[-26.4 -44.7  73.3  28.4   9.9   0.7 -17.9  14.6  -9.0  20.9 -30.0 -19.2
 -23.6  55.4  -8.4 -24.9  33.9  71.4   2.9  17.3  31.9 -22.3 -83.5]  z_874
[  2.1  29.1  -9.3 -12.2 -29.9   0.1   5.3   3.2  21.9 -17.9   7.2   2.7
   0.5 -35.9  10.8   3.2   7.9 -35.5   8.7   5.0 -53.4   4.1  40.1]  z_526
[-22.2  11.4  32.7   1.8 -29.4  -2.3  -6.0  13.8  20.9 -16.1 -11.9  -7.9
 -33.1  -8.2   2.3   0.6  22.4   2.3  17.4   9.6 -44.2  -4.7   5.1]  z_273
[ 22.0  16.7 -29.5 -23.1  -6.0   3.4  18.8 -13.7  11.2  -9.4  18.3  11.3
  70.3 -32.8  25.2  12.1 -32.7 -53.9 -21.7  23.6  -7.0  -1.0  21.0]  z_766
where: [0.7] => z_874, 6
where: [-29.4] => z_273, 5

[-18.3 -54.6 -18.4 -32.3 -32.4] -> z_788
[-61.5 -54.6 -18.4 -32.3  31.7] -> z_988
[ 14.4   4.5   1.0 -18.4  14.3] -> z_65
[ -1.1   0.9  57.9  32.0 -18.0] -> z_887
where: [-1.1] => z_887, 1
where: [14.4] => z_65, 1
where: [-18.3] => z_788, 1
where: [32.0] => z_887, 4
where: [0.9] => z_887, 2

[-17.5   2.6  -8.2   9.2  18.8  18.3 -27.1  -9.9  17.9  18.8 -22.0 -12.5
   6.0  -6.7  32.3  15.8  23.3 -17.5  27.7   0.6 -15.9 -30.2   0.7 -10.7
  19.7  12.5   9.0 -12.2] -> z_526
[-54.4 -27.2 -19.0 -35.5  29.9   5.2 -23.9  17.1  35.2  39.7 -44.5  10.9
 -14.9  -4.0  28.7  52.0  43.7 -32.6  49.6 -40.9 -32.5 -24.8 -15.0  13.8
  -0.7  29.1  49.0  25.2] -> z_766
[-12.7   6.3 -11.9  41.3  17.4  61.8 -44.3 -43.2  35.0 -10.6 -16.9 -52.5
  19.6 -16.0  47.4  11.8  46.4  30.2  44.0  20.1 -16.9 -78.8  12.7 -43.0
  26.5  29.3 -23.2 -69.9] -> z_788
[ 19.9 -24.3   5.3 -10.4  44.1 -84.3  27.9 -52.6  35.8   0.8  48.1  -5.6
 -40.6  34.5  -4.1  13.5   5.1  73.0 -59.0 -40.0  14.6  32.3  -7.4 -28.2
  33.1 -27.7  -3.5  15.2] -> z_65
[ 51.0 -12.8   5.4 -61.0 -32.6  44.5  35.8  50.4  52.6 -38.2   1.9   0.6
  24.4 -15.3 -38.0 -27.5 -50.7 -33.3 -18.7 -33.6  29.0  -7.0 -10.1  45.6
  10.0  51.1 -25.4 -27.7] -> z_756
[ -0.1 -18.2  -8.4  -1.2  14.8 -43.2  11.6 -11.4 -22.9 -12.6  20.8  18.8
  -8.0   3.1   4.2 -10.5  -2.4  17.8 -19.1   0.4 -10.4  10.2  -3.8 -12.9
   1.5 -21.5  -7.3   3.9] -> z_988
[ 12.7  29.3   6.9  19.9   7.1 -10.7 -14.3  -4.0 -16.4  25.1  -5.3   3.4
  11.2   8.7  20.8 -11.0 -15.2  34.4  -8.1  21.0   1.0  12.4   5.1  -3.9
  27.9 -19.4   3.2   9.3] -> z_962
[ 65.1  -9.2  10.6 -72.8 -46.2  59.4  44.3  64.2  64.3 -44.3   0.8  -2.2
  30.1 -17.5 -52.1 -34.0 -64.7 -43.0 -22.8 -38.3  40.7  -4.4 -10.3  59.2
   8.8  61.7 -29.8 -29.8] -> z_874
where: [8.8] => z_874, 25
where: [34.5] => z_65, 14

[-41.0 -45.7  21.3 -42.8 -13.6   7.4  33.2  35.7] : z_887
[-23.1  13.0  68.6  24.6 -22.0  67.5  30.0  55.0] : z_606
[-61.5 -60.2 -32.1 -61.6 -29.1 -40.9 -13.3 -18.8] : z_962
where: [-61.6] => z_962, 4
where: [-13.6] => z_887, 5
where: [-40.9] => z_962, 6
where: [-41.0] => z_887, 1
where: [-29.1] => z_962, 5
where: [-61.5] => z_962, 1

